In the rows, 128 means zero.
Named moves come first, each a turn or a mirror and shown by rows before and after it. Which of them, in which order, take the first row of each pair that follows to the second? Write the first one first, as in the answered first pair.
move A:
[105 145 124 139 139 151 147 109 118 133  91 130 118 121 119 141 104 170
 146 134 175 155 116 137 149 139 135 136 129 147 111 144 145 121 123 105
 147 105  99 126 132 138 125 120 130 164 139 137 118 128  93 137 131 100
 119 109 114 111 129 128 131 105 126 100 151 113 130 128 119 122 118 149
 117 113 108 145 136 117 121 125 127 147 121 135]  ->  [124 106 128 122 133 136 152 147 101 132 104 125 128 121 102 145 125 145
 141 137 176 107  99 159 146 128 130 141 122 147  88 111 149 147 118 135
 108 116 104 112 144 112 135 135 128 164 138 111 145 139 124 129 123  88
 124 126 119  96 134 127 138 124 146 106 133 130 123 116 125 131 130 161
 153 106 118 127 122 148 125 131 123 152 120 140]
[124 145 123 146 138 117 140 123 126 124 131 121 133 108  86 137 141 125
 148 135 177 139 114 166 139 136 164 113 139 102 109 178 127 131 138 121
 126 105 119 121 132 133 134 121 146 148 138 132 132 151 144 108 104 124
 112 100 118 122 133  92 104 100 133 120 157 115 113  92 121 147 114 128
 132  84 103 159 101 126 107 145 153 135 137 145]  ->  [126 137 124 144 139 115 141 129 125 125 131 118 134 110  84 139 149 121
 146 139 179 133 111 170 139 134 163 112 139 103 107 172 129 135 138 127
 120 106 123 121 136 129 135 125 145 148 139 130 133 156 147 110  99 121
 114 101 122 117 134  87 109 105 133 122 152 115 113  89 121 149 115 127
 139  86 104 159  98 132 109 147 153 134 138 146]
[134 125 114 150 133 136 108 110 181 148 148 124 124 167 123 121 129 142
 143 118 117 100 136 162  94 129 144 137 101 121 154 132 129 129 139 141
 140 102 178 149 156 142 108 113 140 109 118 131 135 118 160  96 129 162
 136 132 151 104 121 117 115 139 138 149 154  99 126 124 100 115  80 102
 125 115 121 123 161 105 136 147 115 106 121 130]  ->  [136 115 114 146 132 130 108 117 177 147 150 123 129 166 119 123 137 136
 142 119 116  90 128 167  94 130 146 137 102 118 147 124 129 135 137 146
 132 105 178 142 157 136 109 115 142 108 117 126 142 122 169  94 127 158
 138 131 151 101 118 118 116 145 143 151 150 108 124 122 103 118  82 104
 135 118 122 122 154 111 134 149 115 105 119 131]
[146  91 143  90 126 117 116 141 124 120 136 100 125  98  91 131 126 104
 136 160 154 120 108 185 139 135 137 127 129 113 133 111 120 126 137 120
  82 126 106 126 136 143 166 122 133 155 168 132 122 154 148 110 111  74
 112 146 163 101 119 136 119 156 130 124 105 156 137 125 154 111 128 130
 121 141 156 116 120 138 109 136 139 117 126 144]  ->  [129 132 141 107 131 135 109 103 145 120 115 101 113  98 104 124 102 133
 142 156 154 171 130 160 141 148 138 123 135 112 158 150 115  96 145  90
 126 113 100 142 125 168 159 104 137 159 167 158  93 141 120 121 124  86
 107 127 154 116 120 140 109 136 107 118 125 140 141 135 141 100 117 120
  81 143 149 133 136 106 105 128 147 109 132 135]
move Y:
[100 116 123 102 152 125 117 176  78 150 134 158 113 140 136 127 165 110
 112 116 144 107 131 157 121 156 147 151 133 120 155  94 162 108 115 136
 118 145 147 101 113 139 176 155 113 126 116 120 119 108 140  91 118  72
 131 161 138 188 131 122  77 148 120 184 166 132 117 103 129 130 154 194
 150 121 197  97  92 154 135 115  98 107 134 147]  ->  [110 109 137  97 138 140 122 169  68 148 132 174 107 141 143 119 158 115
 112 118 117 101 132 135 112 167 132 148 129 134 153  81 154 113 119 136
 115 135 138 102 105 142 164 164 100 126 118 126 121 110 132 122 128  68
 132 188 144 175 131 148  95 143 133 180 151 133 129 126 129 120 171 203
 142 123 201  81 113 153 144 105  94 102 120 147]
[131 113 133 149 124 143 110 129 130 132 102 126 110 134 124 127 110 140
 136 123 117 107 147 121 134 146 139 136 130 151 131 135 124 121 152 136
 125 137 143 168 142 130 149 140 107 141 137 112 120 142  92 137 109 129
 121 126 132 103 136 145 125 139 125 133 126 141 135 137  99 110 159 127
 131 114 121 100 134 135 126 116 166 143 106 127]  ->  [123 114 130 152 133 130 107 133 135 135 106 119 107 131 114 129 114 140
 141 122 139 114 143 138 139 142 152 137 138 143 134 152 128 117 151 130
 127 146 146 168 146 127 160 127 114 144 142 112 118 142  99 120 103 128
 114 104 135 109 136 131 111 141 115 136 134 137 129 124 100 113 148 121
 138 113 119 112 118 131 118 128 169 146 114 124]
[ 96 124 144 143  74 112 148 118 125 139 116 195 123 130 126  85 138 145
 114 150 139  89 116 134  63 132 133 137 121 138 158 157 148 136 119 143
 130 118 103 150 160 132  77 152  79 116 146 109 119 120 113 203 127 181
 152 116 135 154 141  88 118 170 151 113  80  70  88 131 102 158 137 108
 144 142 126 156 142 124 101 132 158 137 118 139]  ->  [ 92 128 138 147  82 104 149 121 132 139 117 188 124 130 122  88 143 141
 115 148 156  92 115 147  66 127 138 140 124 131 158 166 154 134 116 143
 130 123 109 150 163 132  85 149  87 116 145 108 125 120 119 190 125 185
 151 100 131 159 138  75 109 175 145 116  82  69  81 119 101 162 129 101
 146 144 124 166 130 126  97 138 158 139 124 139]
[123 109 117 135 165  67 152 150 119  88 147 123 140 119 144 179 158  83
 100 107 144 134 137  96 141  88 149 132 156 109 137 111 118 152 161 112
  92  99 133  99 166 111 128 131 167 104  57 134 106  79 184  76 135 120
 144 120 121 155 130 102 144 170  82 174 169 139 163  91 175 174 126 115
 163 101 123 125 121 137  95 113 128 122 140  77]  ->  [140  96 141 127 141 107 157 130 103  88 138 147 130 110 157 164 149  88
 103 113  93 120 148  46 126 110 122 125 147 132 135  83 102 160 164 117
  87  75 118 104 153 111 105 146 146 106  59 141 105  87 172 132 157 109
 148 169 131 132 132 148 180 158 105 164 147 146 186 133 180 155 161 133
 151 101 128  94 164 136 108  87 125 112 111  77]
move P:
[112 140 133 141 103 145 133 113 117 126 126 137 114 134 133  97 131 145
 121 130  80  96 142 105  99 164 121 129 142 153 147 147 138 119 119 138
 138 113 124 148 137 119  94 160  79  92  99 113 116 136 107 173 132 159
 148 125 139 111 152 146 160 104 182 100 113 114 113 168  89 122 114 134
  98 129 125 126 141 113 134  86 154  97 119 149]  ->  [124 129 106 120 115 139 149 144  97 126 123 121 125 140 110 116 154 121
 113 130 135  81 130 142 125 144 130 137 130 155 114 106 156 142 106 152
 105 110 122 122 156 104 111 181  82 112  99  88 136 145  98 140 117 154
 161 127 114  99 153 124 154 103 198  87 129 128 101 132  92 135 122 152
 121 123 119 125 115 145 127 101 139 123 118 150]
[139 123 138 124 111 146 118 120 115 129 132 123 123 138 150 128 135 118
 122 126  98 115 140  92 106 136 118 159 121 141 110  93 107 131 137 133
 131 133 140 130 118 119 106 128 116 139 125 142 138 135 135 153 142 128
 137 159 156 112 119 151 129 122 127 117 113 132 125 163 137 106 151 139
 128 135 134 111 149 143 134 110 126 117 117 127]  ->  [141 118 129 112 120 143 126 133 108 129 130 117 129 141 138 137 145 108
 119 125 120 106 136 106 118 126 120 164 117 142  94  78 118 142 130 140
 116 130 139 121 126 110 112 138 114 147 126 131 149 139 130 137 135 125
 141 157 145 107 118 140 128 122 136 114 118 138 120 148 139 115 153 147
 134 133 132 108 135 155 131 118 118 131 118 128]
[146  91 102 139 109 130 121 101 134 118 131 119 150 134 136 141 134 134
 116 117 115 112 132 104 130 129 126 139 132 131 144 120 135 134 105 129
 120 104 124 125 136 102 111 148 133 121 128 129 127 146 121 140 126 108
 132 144 140 123 141 165 135 128 145 122 109 136 124 137 149 132 149 146
 117 110 151 106 136 118 124 118 118 125  95 117]  ->  [144  91 102 136 109 129 121 102 133 118 129 119 153 132 130 142 140 133
 116 115 121 114 129 104 132 128 127 139 129 134 141 118 133 136 103 129
 117 102 124 126 136 103 112 147 136 125 128 127 129 149 121 137 124 112
 133 144 140 122 141 164 135 127 146 122 111 138 130 135 147 134 150 150
 122 113 150 106 136 121 122 118 116 126  97 119]
[106 112 118 115 140  97 130 149 141 124 193 120 188 125 156 142 122 188
 109 110 140 141 140 102 117 110 131 119 166 128 125 128  91 125 104 116
 132 116 129 116 115  93 116 102 122 130 112 153 169 149  81 103 132 164
 175 132  94  91 119 105 144 118 170 146 112 103 122  99 119 136 108 106
 132 137 116 134 156  75  96 137 122 149 103 129]  ->  [106 111 119 120 137  96 127 145 143 124 191 125 185 124 159 144 122 191
 109 111 135 145 144  99 114 112 131 115 166 128 127 133  89 123 105 116
 135 118 127 119 117  91 114 100 122 128 113 154 167 148  78 105 137 163
 176 135  97  94 119 108 145 114 169 144 109  97 122 102 121 134 107 104
 127 137 114 133 158  67  98 134 124 149 102 127]
move K:
[149 106 143 119 134 131 127 120 133 121 148 108 151 133 137 129 117 112
 135 134  89 110 118 117 122 126 130 119 123 117 123 114 109 141 136 147
 134 153 136  98 133 117 131 132 136 133 136 144 148 126 149 116 146 108
 123 139 135 124 129 144 147 131 116 128 124 115 135 127 154 116 131 136
 155 130 126 112 142 136 133 119 140 139 125 135]  ->  [144 117 141 126 140 125 125 115 136 125 147 106 146 133 127 131 108 114
 137 133 101 125 113 117 128 120 136 123 127 112 129 132 107 131 141 140
 146 154 132 102 131 122 136 121 145 141 142 151 138 122 151 106 146 100
 120 125 133 128 128 138 138 124 102 133 132 111 135 124 157 116 123 130
 154 128 125 126 135 129 130 126 143 140 135 133]
[130 131 111 122 124  97 108 130 160 128 155 114 133 125 128 142 145 133
 126 103 129 127 119 142 123  91 150 118 133 109 125 136 124 136 132 152
 113 137 143 132 150 126 138 123 138 126 124 121 113 136 146  81 129 134
 151 131 131 138 125 102 118 142 123 138 126 116 117 114 140 139 106 118
 128 125 125 147  80 129 128 149 120 133 161 115]  ->  [119 147 109 131 124 111 114 108 162 134 142 125 119 122 122 138 130 149
 135 104 141 154 126 134 126 103 155 115 138 117 127 161 129 130 131 134
 133 125 136 136 147 133 135 114 137 136 130 129  99 138 118  95 134 135
 147 116 126 138 127 105 112 121 122 131 137 105 119 118 136 133 102 123
 112 120 116 161  88 109 128 149 123 134 159 112]
[129 111 140 122 124 128 115 142 126 129 125 131 136 136 126 137 129 118
 119 130 122 113 129 116 125 120 128 135 120 122 124 109 112 120 128 134
 123 140 127 139 132 136 130 127 127 120 124 124 139 128 139 116 123 126
 136 138 137 131 132 125 143 138 134 122 118 132 132 131 137 128 128 131
 133 131 139 130 141 129 122 133 115 120 121 126]  ->  [129 115 140 126 132 124 113 141 130 128 124 128 129 135 124 137 126 120
 121 131 134 125 129 120 130 116 133 134 123 114 126 120 111 116 132 127
 127 145 127 138 130 137 138 117 136 122 128 134 137 128 142 105 121 122
 128 126 132 138 128 116 139 135 119 126 127 130 133 127 141 128 123 132
 132 133 139 136 136 125 121 139 114 121 127 125]
Then:
Each pair is two moves apart.
[149  88 139 138 137 108 110 134 135 118 108 148 120 112 161 141 126 106
 132 134 114  99 137 104 117 128  89 163 149  95 116 127 136 140 151 152
  94 115 121 144 110 142 106 154 120 128 107 101 150 119 147 130 132 158
 151 146 132  99 148 148 114 124 147 130 102 137  99 137 122 116 119 140
 136 117 145 107 173 147 158 134 106 124 132 123]  ->  [145  99 137 143 136 108 102 121 148 113 107 151 117 113 173 143 119 118
 129 127 109 114 149  92 115 128  84 163 151  93 130 138 129 128 154 140
 111 115 121 150 105 155 101 152 125 124 105 111 138 110 140 129 133 163
 152 144 131 111 148 151 113 118 131 131 109 128 102 145 121 111 113 130
 121 125 146 109 179 142 156 126 105 118 136 121] -> A, K
[124 148 140 137 140 123 118 119 115 137  96 110 109 118 104 143 138 119
 137 125 167 160 150 121 143 126 132 116 144 148 117 121 123 142 146 128
 147 134 109 108 132 139 136 128 132 156 131 139 115 143 105 117 122 123
 133 126 108 134 156 134 129 115 120 128 148 136 128 106 131 141 140 124
 129 113 142 113 134 132 131 134 126 143 150 109]  ->  [128 142 139 133 140 121 125 122 108 138  95 113 110 113  98 140 143 115
 140 127 169 151 148 125 146 128 129 114 141 149 113 117 124 148 144 131
 139 133 111 106 135 132 134 133 124 157 132 135 121 153 104 122 122 121
 132 129 108 125 158 134 128 116 129 125 141 140 123 105 129 144 143 130
 135 112 143 111 132 138 133 133 123 145 149 111] -> A, K
[152 101 154 119  97 130 118 146 149 121 148 134 130 137 160 129 123 119
 116 123  60  77 126  99 102 123  97 142 119 126 130 115 110 136 133 152
 116 132 145 137 135 126 117 135 117  91 110 130 142 114 155 145 133 131
 125 168 135 127 120 152 156 149 126 146 108 137 129 156 138 111 153 107
 128 140 152  90 144 132 139 114 133 115 120 142]  ->  [145 127 147 137 117 119 103 134 172 118 144 123 124 132 160 137 100 129
 119 119  85 118 133  99 112 110 113 144 130 105 148 157  99 103 147 126
 150 147 140 142 132 145 132 103 151  99 116 156 119  98 160 111 131 125
 111 131 132 151 115 136 134 141  71 163 130 123 142 145 150 112 126  90
 119 149 150 117 131 107 122 124 140 114 144 136] -> K, A
[141 143 182 104 163  99 131 161 142 166 147 123 105  89 124 148 129 116
 116 161 141 136 132 102 151  90  98 139 143 108 115 157 130 106 127 134
 102 169 114 148 117 152 122  99 168 126 141 153 110 114 163 108 132  94
 153 132 138 130 101 119 106 123 107 134 137 120 153 134 171 123 152 123
 188 162 153 129 126 135 114 141 105 183 151  87]  ->  [131 157 168 102 169 112 150 149 129 173 130 123  98  91 109 147 123 125
 126 165 180 162 133 105 167  97 103 141 142 122 107 161 142 111 120 124
 109 149 108 143 126 152 123 108 167 149 150 149 106 122 125 115 134  94
 154 123 120 124 103 110  97  96 124 109 157 112 144 125 165 125 156 136
 174 151 137 142 124 125 108 142 102 195 141  85] -> K, P
[125  88 126 103 116 130 154 125  85 134 122 155 132 144 100 107 122 120
 144 149 133 100 110 124 129 146 123 127 142 165 104 105 141 133 134 146
  93 133 105 123 126  86 116 143 100 141 142 111 151 154 127 173 140 125
 122 154 139  94 153 131 157 133 178 112 108 141 106 124 127 128 145 162
 128 104 137 119 133 129 134 124 115 134 106 152]  ->  [127  90 123 112 142  91 133 145 104 129 132 133 137 140  88 127 116 100
 144 147 170 111 100 149 147 110 145 132 156 128 105 132 126 113 155 138
  98 166 105 115 125  91 146 105 146 144 153 126 147 142 168 108 118 101
 102 120 136 124 151 105 129 147 116 139 128 140 114  93 155 135 116 145
 151 119 144 143 104 129 118 147 117 143 145 146] -> K, K
[149 121 147  75 119 100 142 102 104 122  98 154 184  84 136 152 107 115
 112 133 163 121 122 174 127  93 149  95 118 118 148 131 152 135 134 141
 124 121 142 160 156 139 131 139  97 136 127 149 122 158 125 113 140 113
 153 182  99  83 130 141 128 104 176 142 143 149 137 120 126 112 119 154
 126 161 138  96 143 119 163 121 117 104  85 103]  ->  [139 143 141  89 128 103 134  88 118 123  96 152 179  89 140 154  94 128
 110 129 168 149 130 164 131  93 152  95 121 111 166 154 145 114 143 124
 151 121 141 167 151 156 131 126 106 135 129 166 108 148 117 104 143 118
 147 164  93 100 127 139 121  94 150 142 155 138 144 122 130 109 107 143
 108 168 136 110 146 100 159 121 120 101  91  93] -> K, A
[132 150 134 129 148 103 100 105 166 150 195 144  60 118  92 109  68 150
 116 136 141 119 151 202  85 149 204 153 132 139 124 172 123 101 107 129
 173 161 119 165  97 165 148 129 125 102 103 193  74 157 158  89 112 122
 124 125 107 138 128  89 107 164 161 144 150 109  65  92 106 156  81 136
 165 146 172 153 144 131 127 120  83 156 142 159]  ->  [144 121 139 114 134 109 117 124 145 155 204 150  65 118  79 103  92 136
 120 141 134  80 137 216  78 158 198 155 127 152 100 135 136 133  90 154
 138 151 119 153 103 142 143 151 104 100 102 169  99 175 160 112 112 121
 133 149 113 112 131  98 124 168 206 136 130 122  55  94 102 154  99 155
 180 129 179 132 148 154 136 119  82 155 126 169] -> K, A
[122 115 104 158 150 153 158 109 178 136 105 133 114 131 163 156 144  99
 147 144 178 174 110 105 152 164 133 164  78  65 131 124  92 123 168  76
 127  94 148 136 150 134 197  88 146 181 166 153 102 117 115  96  99  80
 162 105 137 134 154 124 118 137  99  62 157 117 108 149 121  94 107 146
 109  92 131 161 140 149 138 179 115 151 119 106]  ->  [117 117 111 157 135 177 167  91 172 140 102 149 110 132 176 142 143 114
 153 147 143 166 117  83 136 183 115 157  71  87 138 117 101 129 157  76
 132  72 148 147 148 133 173 105 119 172 163 148 101 121  93 144 113  97
 170 126 145 123 153 148 138 129 135  49 142 115 107 175 104  86 122 152
  92  86 130 149 165 141 151 158 114 140  97 106] -> P, K
